Each row is where one point has got to under a steady rotation. How many steps took it there?
The counts run from 0 to 300.
[142 124 157 121  94 123 154 120 122 123 176 111 147  91 143 167 112  69
 171 184 168 119 129 147 129 104 151  86 119 127 161 114 184 144 162 164
 122 127 154 141 123 103 125 122 144 130]
34
[120 154 168 126  84 119 124 112 139 109 181 151  87 145 136 111  77  72
 151 179 179 129 147 166 148  96 132  76 128 106 122 115 122 133 127 145
 126 127 135 133 111 117 138  90 138 156]
115
[161 124 164 141 116 126 155 137 133  86 159 131 100 100 144 141  73  97
 125 175 189 136 112 129 152  97 138  61 116  80 134 118 120 124 150 123
 127 105 127 137 123  90 131 118 128 157]
77
[117 151 149 162 100 124 139 130 110 129 168 134 113 124 123 157  94  64
 150 185 179 132 157 153 132  79 136  88 130 116 151  98 165 147 117 149
 135 122 136 111 110 120 139  90 146 166]
283
[143 116 172 163  86 102 136 147 139 128 187 116 119 118 153 106  93  90
 140 164 173 138 126 150 139 116 161  64 126  94 108 135 155 123 168 130
 104 107 130 135 113  88 110 115 130 132]
226
[151 120 167 151 111 135 156 134 132  93 176 118 100  85 161 123  92  79
 135 191 181 124 130 148 147  98 146  73 122 114 132 113 122 132 144 133
 100  99 137 135 132 101 124 123 133 165]
78
[134 131 117 104  94 100 146 124 141 122 185 116 119 107 139 132  90  90
 186 173 186 133 112 143 120  74 131  89 110  97 158 104 136 163 134 164
 139 130 126 152 116  99 116 105 141 138]
125
[175 129 150 113 111 120 158 116 136 103 153 134 103 105 128 143  82  88
 121 184 187 123 104 123 134 107 147  68 102  90 132 120 157 120 167 142
 130 123 141 125 123  79 151 121 136 154]
69
[128 166 137 119 111 124 145 143 126 102 172 136 112 107 120 171  88  83
 178 185 159 148 117 148 146  85 133  83  97 108 165 119 151 118 118 162
 155 136 139 153 122 112 140 102 149 160]
292
[150 128 158 153  98 109 149 130 138  91 180 104 115  98 161 114  72  82
 150 183 175 133 137 137 138  90 136  70 115 110 129 115 116 148 131 142
 112 111 128 149 132 114 119 106 132 161]
94
[129 138 150 116  86 116 127 112 112 120 182 153 101 144 157 125  91  71
 158 188 183 127 143 142 140  97 144  68 141 112 108 112 149 150 150 135
 149 118 144 121  91 106 136 124 144 140]
251
[129 141 142 161  88  95 122 146 132 112 190 128 109 133 147 111  69  72
 166 175 160 155 139 157 131  93 142  73 121 120 124 126 130 139 120 136
 138 127 118 153 108 132 111  94 142 151]
111
[118 136 170 158  85 117 121 130 127 126 174 155 104 140 145 114  92  87
 138 171 190 135 145 147 154 106 156  62 145  90 114 118 143 129 148 123
 133 103 137 118  97 102 123 103 137 150]
243
[136 132 170 141 100 128 137 145 131 100 154 157 105 122 148 131  61  97
 135 162 188 152 110 133 151 113 155  56 132  86 124 124 140 115 159 120
 153 111 139 143 106  88 110 133 146 143]
220
[131 135 149 121  96 118 152 118 147 123 184 125 118 104 149 122 106 109
 171 183 201 124 131 129 140  88 149  78 122  83 129 102 141 156 152 145
 124 110 152 140 121  74 125 113 122 149]
245
[134 145 167 126 103 142 144 160 141 120 151 145 104 115 119 152  89  90
 145 158 170 154 108 162 130 112 162  79  96 108 150 139 176  88 159 154
 135 127 143 154 110  80 110 131 162 141]
188
[153 141 144 163 114 127 154 151 122 105 152 134 109 104 141 142  72  81
 150 192 179 164 120 122 132  92 159  71 102 120 137 108 154 137 136 131
 158 112 140 145 107  99 118 126 143 167]
72
[146 137 137 120 104 104 138 143 144 112 186 127  95 115 139 104  93 104
 166 172 177 145  97 153 143  99 149  68  83  86 124 135 125 112 149 139
 119 125 124 160 113  86 129 108 121 146]
97
[134 130 167 148  86 124 135 137 124 139 170 149  98 134 148 102  96  80
 136 173 188 146 133 158 139 110 164  65 129 107 109 132 157 125 167 121
 129 106 139 131  96  83 112 126 140 142]
227
[152 115 137 125  97 100 149 141 131 120 192 119 126 113 158 120  97 100
 165 171 177 141 105 130 129  97 157  61 107  91 120 130 155 141 171 135
 139 118 126 148 113  82 111 139 128 125]
233
[163 142 146 145 102 113 152 143 150 101 178 115 107 102 120 120  88 106
 156 180 167 148 110 136 140 108 154  67  79  87 124 134 145 110 150 148
 124 127 135 158 120  85 140 107 118 157]
81
[126 148 137 131  78  87 111 137 126 120 192 142 108 143 132 129  70  68
 171 167 150 145 128 167 128  91 140  72 127 117 136 131 146 134 130 155
 146 143 119 143 103 132 125  91 150 137]
127
[132 127 141 108  93 102 129 120 134 103 172 138 116 120 126 170  69  79
 152 153 184 118 114 148 137  87 118  82 136  75 168 106 135 132 140 161
 144 129 116 129 127 111 125  99 151 133]
145
[135 144 126 108  99 119 142 123 137 109 162 147  81 130 142 121  71  83
 162 185 195 145 130 136 125  82 138  81 120 104 126 110 126 149 136 139
 162 123 139 142 105 100 128 124 141 158]
108
[134 134 135 101 102  97 128 129 134 111 209 144 114 118 145 131 110  97
 169 180 177 117 107 142 165  89 142  64 116  73 133 124 135 123 153 139
 130 127 119 136 116  91 140 109 125 125]
257
[124 143 129 131 105 110 124 156 107 113 188 154 106 130 137 157  88  85
 152 171 176 144 110 142 151  82 143  59 126  74 149 117 151 125 133 139
 163 122 109 124 105 102 130 112 141 140]
272
[131 152 132 143 104 118 145 160 140 110 179 142  87 123 136 104  88  93
 172 184 178 169 116 150 138  91 154  69  94 109 121 122 128 123 126 137
 145 119 130 164 106  93 114 118 131 159]
96
[119 139 149 111  86 121 122 136 110 131 165 147 101 139 127 155  91  53
 144 156 167 128 130 180 117  94 142  85 133 120 161 124 172 118 150 159
 128 131 121 120 105 108 117 119 180 135]
159
[122 141 163 147  95 120 131 157 120 117 172 143 135 121 140 177  83  90
 173 163 168 157 117 140 143  98 155  77 131 103 164 117 173 118 137 148
 167 125 133 152 104 113  99 113 153 127]
20
[124 159 149 137 103 120 138 140 135 103 173 142 117 110 121 166  93  96
 182 181 169 146 138 137 156  89 140  75 119  86 158 104 139 125 112 149
 155 125 143 139 116 112 142  89 131 156]
276
[123 137 163 134  97 146 145 137 117 124 147 155 122 117 128 177  90  77
 134 168 191 135 125 135 136 105 154  82 138  95 164  95 180 131 151 139
 157 109 150 118 100  95 114 120 151 144]
32
[123 156 148 139  85 117 133 148 136 131 155 137 122 118 103 166  76  87
 166 154 169 153 125 153 119 101 149  96 111  99 175 111 171 115 130 170
 151 147 133 151 108 105 123  88 152 141]
156
[149 115 164 155  93 117 150 144 142 132 174 112 124 102 149 120  94  79
 146 170 169 146 122 158 117 116 160  71 111 120 126 135 178 126 175 144
 102 121 137 144 116  82 100 132 144 134]
210
[111 139 144 143  80 111 127 119 122 123 169 138  99 140 140 126  64  62
 147 169 193 134 151 157 124  80 135  84 154 104 143  95 139 161 129 146
 137 121 120 117 104 127 118  98 152 151]
123
[143 127 154 100 100 132 157 124 142 109 143 122 126  93 125 172  81  85
 156 159 184 128 117 141 111  96 138  96 108 108 178 111 167 126 156 175
 127 133 151 138 128  85 124 122 161 136]
177
